One turn moves every row onto another: examples first, then more rows asked
mar: 4  -17  -5  18  33  -4  13  3  -26  -25  23  27  -26  -64  -12  22  -13  10
Tosiz: -33  25  9  -22  5  -40  -18  10  3  3  36  29  30  -30  10  -51  -1  14
ratum: 21  -13  -8  -22  -38  -20  8  -26  13  24  -42  77  4  -1  -20  5  -4  20
lofe: 20  -6  -18  -21  -37  -15  5  -30  17  15  -21  88  13  -7  -16  2  0  14
kol: -9  10  3  15  39  -18  -10  1  -4  16  53  11  43  -1  11  -32  -10  48
vus: 13  -21  1  27  23  -24  16  -1  -22  -28  21  24  -15  -58  -24  33  0  2
Latif: -41  16  5  24  13  -21  8  -43  21  -4  -10  38  -13  62  9  44  15  19
Bunet: -16  -4  48  -42  -28  22  37  -32  -31  11  39  32  -29  15  -1  31  12  -29
Virak: -62  18  23  19  -1  -16  10  -33  17  -5  -44  23  -13  56  -13  -18  24  -5
sazu: -18  -10  59  -12  -11  38  33  -25  -52  35  33  -19  -5  27  -12  -10  2  -10
dudu: -13  -11  57  -8  -14  40  45  -14  -37  22  28  -26  -16  44  -4  2  15  -18
Lubor: 20  -16  -42  -10  -31  -18  8  -30  0  17  -32  78  13  3  -19  6  -5  10
dizes: 13  -7  -27  22  -39  -25  12  26  6  22  -44  -28  25  43  11  -10  8  10
muga: -24  1  -34  -9  -31  27  7  17  -12  -14  1  -43  -5  -42  -12  -20  30  20
dekig: 7  -42  3  28  18  8  -11  36  -35  27  -2  1  -11  38  2  36  22  -47
dif: 20  -5  1  31  -31  -16  13  29  17  25  -30  -30  29  44  13  -15  10  23
Guve: -6  -5  72  -14  -13  43  14  -9  -42  27  31  -21  -28  18  -11  11  -2  2
gude: -37  26  26  14  11  -8  2  -31  35  -8  -41  14  3  66  -21  1  33  -10
gepa: 7  0  19  9  30  -25  -18  10  -20  8  56  0  44  -8  8  -22  -9  43
Sar: -20  22  12  -37  -2  -22  -25  1  -10  0  40  20  37  -35  -4  -51  5  22
pul: 23  -6  -1  17  -37  -15  13  20  18  33  -43  -27  19  45  7  -2  7  34
kovon: 14  -45  -8  32  9  -13  10  7  -39  -14  18  30  -16  -53  -18  22  -5  14
Pez: 17  2  -15  -19  -39  -20  26  -31  19  8  -42  70  23  1  -17  7  1  21
kimag: -20  2  50  -45  -32  10  23  -26  -41  22  50  13  -18  5  9  34  4  -20
kanul: 15  27  5  9  30  -23  0  12  -2  -6  44  20  33  -6  18  -35  -27  38
Bop: -19  17  -23  -49  -1  60  -19  2  -29  18  -13  40  -10  18  -15  -8  29  -42
fel: -32  19  2  36  17  -32  -8  -37  27  0  -15  50  -17  50  6  33  -2  15
fogag: -30  19  -26  -55  -14  50  -25  -5  -16  10  -13  35  -15  22  -26  -6  40  -34
ruze: -26  15  -18  0  6  27  14  20  -8  -20  3  -49  -13  -47  -9  -23  16  14
zos: -57  34  5  24  -1  -11  -6  -28  31  2  -43  12  -10  51  -8  -24  15  4
vasus: -24  -5  -38  -45  -14  53  -18  -9  -16  22  -9  33  -10  10  -22  10  42  -40
belan: 12  -21  20  6  26  14  -22  36  -41  39  1  17  -7  49  -4  45  9  -37
dofir: -13  4  65  -44  -28  33  7  -18  -35  18  37  12  -37  -3  -9  24  0  -7
rela: 22  -3  2  27  -31  -25  32  16  17  15  -47  -16  34  41  5  0  6  27
pupiv: -22  14  -16  -9  -18  29  12  3  -6  -16  -1  -61  -8  -34  -14  -30  24  7
fali: 14  -15  8  18  28  15  -16  44  -43  21  6  10  -10  47  18  38  10  -40
disu: 13  -26  12  31  29  3  -17  36  -40  17  7  9  -14  56  3  40  12  -29
rorop: -19  17  -24  -2  -5  26  17  5  -1  -21  0  -50  1  -42  -28  -20  31  14
firu: -23  20  21  13  18  -20  0  -40  36  -11  -22  43  -2  59  -12  40  24  -4
Mavo: -22  15  -10  -56  -8  52  -27  8  -23  35  -14  27  -5  28  -23  7  32  -38
fured: 20  -29  2  23  20  -17  12  -15  -30  -20  27  31  -25  -51  -15  33  -12  3
dodab: -5  41  4  -20  9  -22  -4  11  4  -11  30  23  30  -21  12  -60  -18  21

fel -> Bunet
muga -> dizes
rorop -> pul
Now these:
belan -> mar
pupiv -> dif
Guve -> kanul
Latif -> kimag

One turn moves every row onto another: examples first, then more rows asked
Vegap: 33  11  -32  -39  -53  -3  43  -15  -31  10  1  5  -19  -32  -4
tusak: -9  -6  38  -19  -9  43  35  -6  -36  8  -1  42  14  -36  -17
Lafal: 18  -13  -67  6  31  53  3  3  -6  4  -18  18  -10  14  -7
mika: 9  49  10  -23  0  -22  28  -10  36  19  -15  39  29  38  4
nezo: -10  -7  40  13  -35  -14  -29  3  -8  27  32  -6  33  7  -36
tuguv: 26  -46  2  56  -15  20  18  1  -19  -7  -12  13  19  9  37
risop: 0  -10  -56  -28  10  34  -24  -2  -27  -38  -14  5  -17  -11  -32
ded: 14  21  12  -20  -52  17  -8  -46  -31  -9  -19  12  -23  -22  -48
mabep: 31  43  21  42  -2  -18  -5  -45  -33  -20  3  13  29  24  -11
lek: 30  -4  -28  48  -3  -37  -11  4  19  1  2  21  -1  53  15
Pip: 26  27  48  9  13  -16  42  -2  -17  -47  27  13  13  -16  24
nifer: -14  -42  3  -8  10  -21  -1  16  -21  19  -26  47  13  15  -39
Bitab: 15  16  18  13  -29  -20  24  0  47  -27  -21  29  -37  -17  39
meki: 2  -24  29  25  -41  -26  -9  -8  -16  -37  -27  -45  6  5  -7
Nug: 28  -25  -25  3  -12  3  13  -38  -10  -69  33  33  -17  2  -14
Kofa: -13  4  9  -1  7  8  29  -41  7  31  -33  -7  52  -3  28
Gom: 22  -21  -61  -10  -15  27  -15  7  3  -59  20  4  -5  9  8
sal: 1  -40  28  -5  5  38  41  30  25  0  4  8  -37  -1  26
nirul: 14  34  -27  1  -1  13  19  -62  15  28  -12  -30  -9  49  -6
Zupo: -9  35  -32  -24  37  32  -15  -23  -7  -43  -10  -27  10  8  -30
vono: -10  21  -4  -12  -51  35  3  -18  37  11  44  -1  -24  -4  34
kufo: 28  46  39  12  27  32  -33  1  -35  -1  -21  7  -31  -5  -1
gufeb: 22  2  0  6  8  -22  -24  49  -3  -8  -6  44  -54  4  -20
zev: 20  6  3  23  6  -37  39  13  -32  11  31  -19  -37  -40  -11
Lar: -8  25  25  -34  -37  10  31  -1  26  -5  21  -19  4  41  -56
tav: 54  -16  30  -9  -20  29  41  -4  -26  -9  -37  30  -40  15  -1
meba: -10  7  -21  15  -25  24  33  -18  6  19  -48  -51  -24  -1  -29
lem: -9  40  -16  -20  17  5  -12  10  10  -39  -25  18  25  -20  -58
Givu: 42  18  -10  -15  -43  50  -8  33  26  7  -10  -7  -38  -1  17
zul: -11  -23  15  -9  -7  -53  59  -3  37  -20  -3  8  13  4  -3
gagu: 27  17  7  -18  15  23  -25  -25  37  -52  -4  -29  10  17  29
nolu: 6  25  -34  -4  3  11  -2  -17  17  -76  30  -17  21  17  -8
rom: -35  34  -20  6  16  11  14  17  -21  25  50  32  -20  -13  -1
livag: -31  24  34  -12  60  -2  -8  5  19  15  -11  3  -12  0  17
Kog: 22  50  -5  -4  -10  -6  11  38  -28  2  -15  -24  30  -32  28
vem: 6  39  -27  7  -38  -24  40  10  41  -21  29  17  -20  12  -40
terak: 7  -5  7  -13  4  -36  -19  -14  1  47  42  -18  -14  0  30
nive: 25  -1  23  44  -6  26  18  37  -25  27  2  -46  8  1  -21
paz: -21  17  17  32  -6  39  20  -40  -5  26  -37  43  -3  19  -31
vuto: -9  -41  12  -6  3  3  2  -12  -18  10  35  -6  -30  66  -15

gagu -> Nug
kufo -> mabep
Now these:
nirul -> vem
risop -> Zupo
zul -> sal
vuto -> rom
Lar -> vono
nive -> nezo
livag -> Pip
mika -> Bitab

